In the rows, 128 means zero.
Each path is a new rotation, seen through one point. The rows after it are directions, each followed by how far the rotation turns it, in deg/step (0 if it stays put).
Each turn is a multiple of 5 degrees from 10 to 175, or 0.
Each row of a path follows its step; steps can be skipped.
Rotation 1:
step 4: [122 126 126 129 127 126 122 121 133 125 128 127 124 127 130 125 119 143
 138 129 129 115 131 125 134 132 131 127 120 124 130 122 117 117 119 131
 131 122 120 129 136 136 123 119 137 132 137 138 125 131 126 133 128 132
 134 133 140 136 131 120 130 129 122 121 134]
step 11: [125 133 127 124 129 131 132 130 130 120 132 132 127 139 121 133 124 136
 124 133 124 118 142 129 129 130 135 121 125 131 118 123 126 119 125 132
 120 128 128 123 139 137 128 116 132 131 132 131 131 127 126 140 112 130
 126 127 132 134 121 132 126 125 118 135 139]
step 12: [135 120 121 119 130 125 127 125 137 123 141 128 139 135 128 119 120 125
 133 119 130 123 136 130 121 135 130 134 119 120 119 125 116 132 131 122
 131 129 119 126 127 124 125 128 132 136 135 136 130 126 132 135 131 126
 139 132 135 128 125 126 136 124 128 117 136]
step 20: [125 133 132 122 121 137 133 126 131 127 137 128 134 132 142 133 124 127
 132 127 126 122 128 127 126 129 127 114 131 122 122 128 121 127 129 118
 135 117 130 127 135 130 137 128 131 126 134 138 134 127 137 130 127 130
 143 125 139 124 125 113 133 126 123 122 134]
step 21: [136 121 122 128 131 130 133 128 141 125 132 126 135 126 131 118 128 125
 134 140 120 131 128 135 123 123 129 120 121 116 126 129 127 118 129 122
 127 127 131 133 129 138 129 111 114 134 122 130 126 126 121 125 114 126
 130 127 126 127 126 130 129 119 120 121 125]
step 24: [137 131 117 132 128 128 126 129 135 128 125 131 132 134 126 133 132 136
 134 127 121 123 133 125 124 137 139 135 121 123 116 123 121 120 125 128
 132 121 122 127 131 129 126 115 132 133 128 131 132 127 134 118 113 129
 127 124 127 133 132 127 134 113 115 126 129]
step 27: [132 120 130 122 124 130 124 133 142 121 134 125 137 134 131 129 136 133
 135 130 122 129 137 124 124 125 143 121 132 121 118 125 120 118 137 124
 129 131 124 118 133 132 129 127 121 135 134 131 137 126 137 124 125 132
 128 129 138 120 131 122 120 130 123 129 136]
[131 128 127 129 126 128 129 127 129 126 128 126 128 129 126 131 126 129
 127 128 130 130 126 127 128 132 127 126 126 128 127 129 127 128 128 126
 126 128 127 130 127 128 129 130 131 128 130 129 126 128 127 129 130 130
 128 127 132 127 125 125 128 132 130 126 128] -> 135
[129 129 129 126 127 126 130 128 129 129 126 129 127 125 126 127 126 126
 128 128 129 126 128 127 129 125 126 127 127 125 131 130 129 126 127 130
 127 127 128 128 130 127 123 129 130 129 128 126 128 127 127 131 125 127
 127 128 128 130 126 129 127 129 127 127 130] -> 100
[130 126 128 130 130 125 130 128 127 127 131 131 129 126 123 128 127 126
 129 129 129 129 127 127 129 129 130 127 128 128 129 125 129 129 130 130
 128 127 129 127 126 126 130 128 128 129 127 129 127 126 129 130 130 129
 126 127 128 126 130 129 128 125 128 124 129] -> 115
[127 128 129 126 127 128 127 130 131 125 128 128 128 128 127 125 125 130
 126 131 129 128 131 128 132 126 127 129 125 132 129 126 130 130 127 128
 130 127 130 127 126 127 129 127 129 129 127 128 126 127 126 128 128 130
 127 132 128 130 129 126 130 128 129 129 128] -> 100
[126 127 129 127 127 131 128 131 126 128 128 129 129 125 127 131 127 131
 133 129 128 125 128 127 129 127 128 126 131 130 130 127 127 128 128 129
 126 129 128 125 128 129 128 127 128 129 127 128 128 127 131 130 128 129
 128 126 129 127 128 124 128 131 127 130 127] -> 155
Rotation 2:
step 5: [141 142 133 142 130 136 134 118 129 117 138 132 137 127 135 123 122 121
 132 132 128 132 122 124 121 129 127 132 122 118 130 130 134 134 119 125
 138 137 124 122 130 131 130 126 129 128 123 128 128 130 129 122 118 133
 115 137 127 115 126 146 123 132 126 133 124]
step 11: [135 127 126 120 135 119 120 129 133 126 127 119 130 137 127 136 120 137
 131 128 139 133 120 137 122 132 131 134 128 142 130 127 120 133 119 120
 131 131 107 116 130 138 122 121 128 132 123 133 127 131 132 139 132 128
 118 131 132 118 126 139 118 136 126 130 131]
step 18: [139 122 122 137 143 137 118 130 130 128 136 127 127 123 125 137 120 137
 126 121 140 124 114 122 132 121 122 135 133 124 122 127 129 125 115 137
 123 138 135 122 133 130 139 119 125 125 130 135 119 126 126 124 133 125
 120 124 120 118 113 129 122 129 128 128 135]
step 19: [122 129 129 132 128 138 125 129 130 114 116 134 132 133 132 137 129 120
 125 132 134 130 126 126 122 127 118 134 122 137 140 124 133 117 106 125
 122 133 124 115 126 137 129 119 130 136 130 130 127 132 123 122 130 134
 130 132 135 138 126 142 126 121 121 134 124]
step 24: [145 129 128 131 122 131 121 125 124 139 129 132 136 129 124 135 128 129
 132 125 126 112 127 116 119 122 120 121 132 126 134 123 120 141 111 125
 127 126 123 115 127 141 132 133 130 126 128 134 130 125 120 130 126 112
 123 134 131 122 131 135 136 127 125 127 122]
step 25: [133 123 130 122 131 127 123 139 132 128 135 129 131 129 133 145 128 130
 129 134 130 122 126 132 133 131 128 127 125 139 145 121 135 130 114 129
 122 137 133 135 123 125 131 114 123 123 140 130 131 133 132 144 134 124
 113 137 133 131 128 125 122 127 140 135 129]
step 26: [125 133 112 122 130 119 126 122 134 128 123 128 130 125 120 121 125 127
 129 135 132 127 116 139 127 119 130 126 125 135 130 131 125 124 111 135
 131 132 142 117 134 130 125 132 127 121 131 141 119 125 135 116 125 134
 119 143 125 127 129 127 117 135 126 137 122]
[131 129 131 130 127 128 129 126 128 126 127 129 128 128 126 128 130 126
 129 127 127 129 126 132 125 125 127 131 128 128 129 127 127 127 128 129
 125 129 125 129 127 129 130 127 130 124 129 129 128 127 126 129 126 130
 130 127 126 127 127 129 131 127 128 127 130] -> 80
[127 127 129 131 129 128 130 126 129 131 128 130 125 125 130 131 127 127
 126 126 129 127 130 128 127 128 128 132 128 127 128 129 130 128 127 125
 128 129 129 128 128 129 128 131 126 129 128 129 132 128 127 127 129 131
 129 127 129 126 128 129 127 126 128 130 126] -> 25
[126 127 129 129 129 127 130 128 130 130 130 127 128 129 127 130 130 129
 128 130 129 128 130 126 128 127 130 129 127 133 126 128 127 129 131 128
 129 130 127 127 131 130 127 127 130 126 129 127 129 129 129 127 128 128
 131 127 124 129 130 128 126 130 126 126 129] -> 20
[128 129 127 127 127 130 129 127 127 127 131 128 130 127 130 129 128 128
 130 130 125 123 127 129 127 130 129 130 125 129 126 130 126 131 128 128
 127 128 129 130 129 129 131 131 129 128 128 126 126 129 126 131 126 128
 127 126 128 129 129 129 127 129 128 129 126] -> 40
[129 129 127 128 129 126 125 128 131 127 131 127 128 128 130 130 129 128
 130 126 127 130 130 129 129 128 127 128 129 129 128 128 129 126 129 126
 128 127 128 127 129 125 131 128 129 127 126 128 128 124 128 130 130 126
 124 124 127 126 129 129 126 128 128 125 129] -> 160
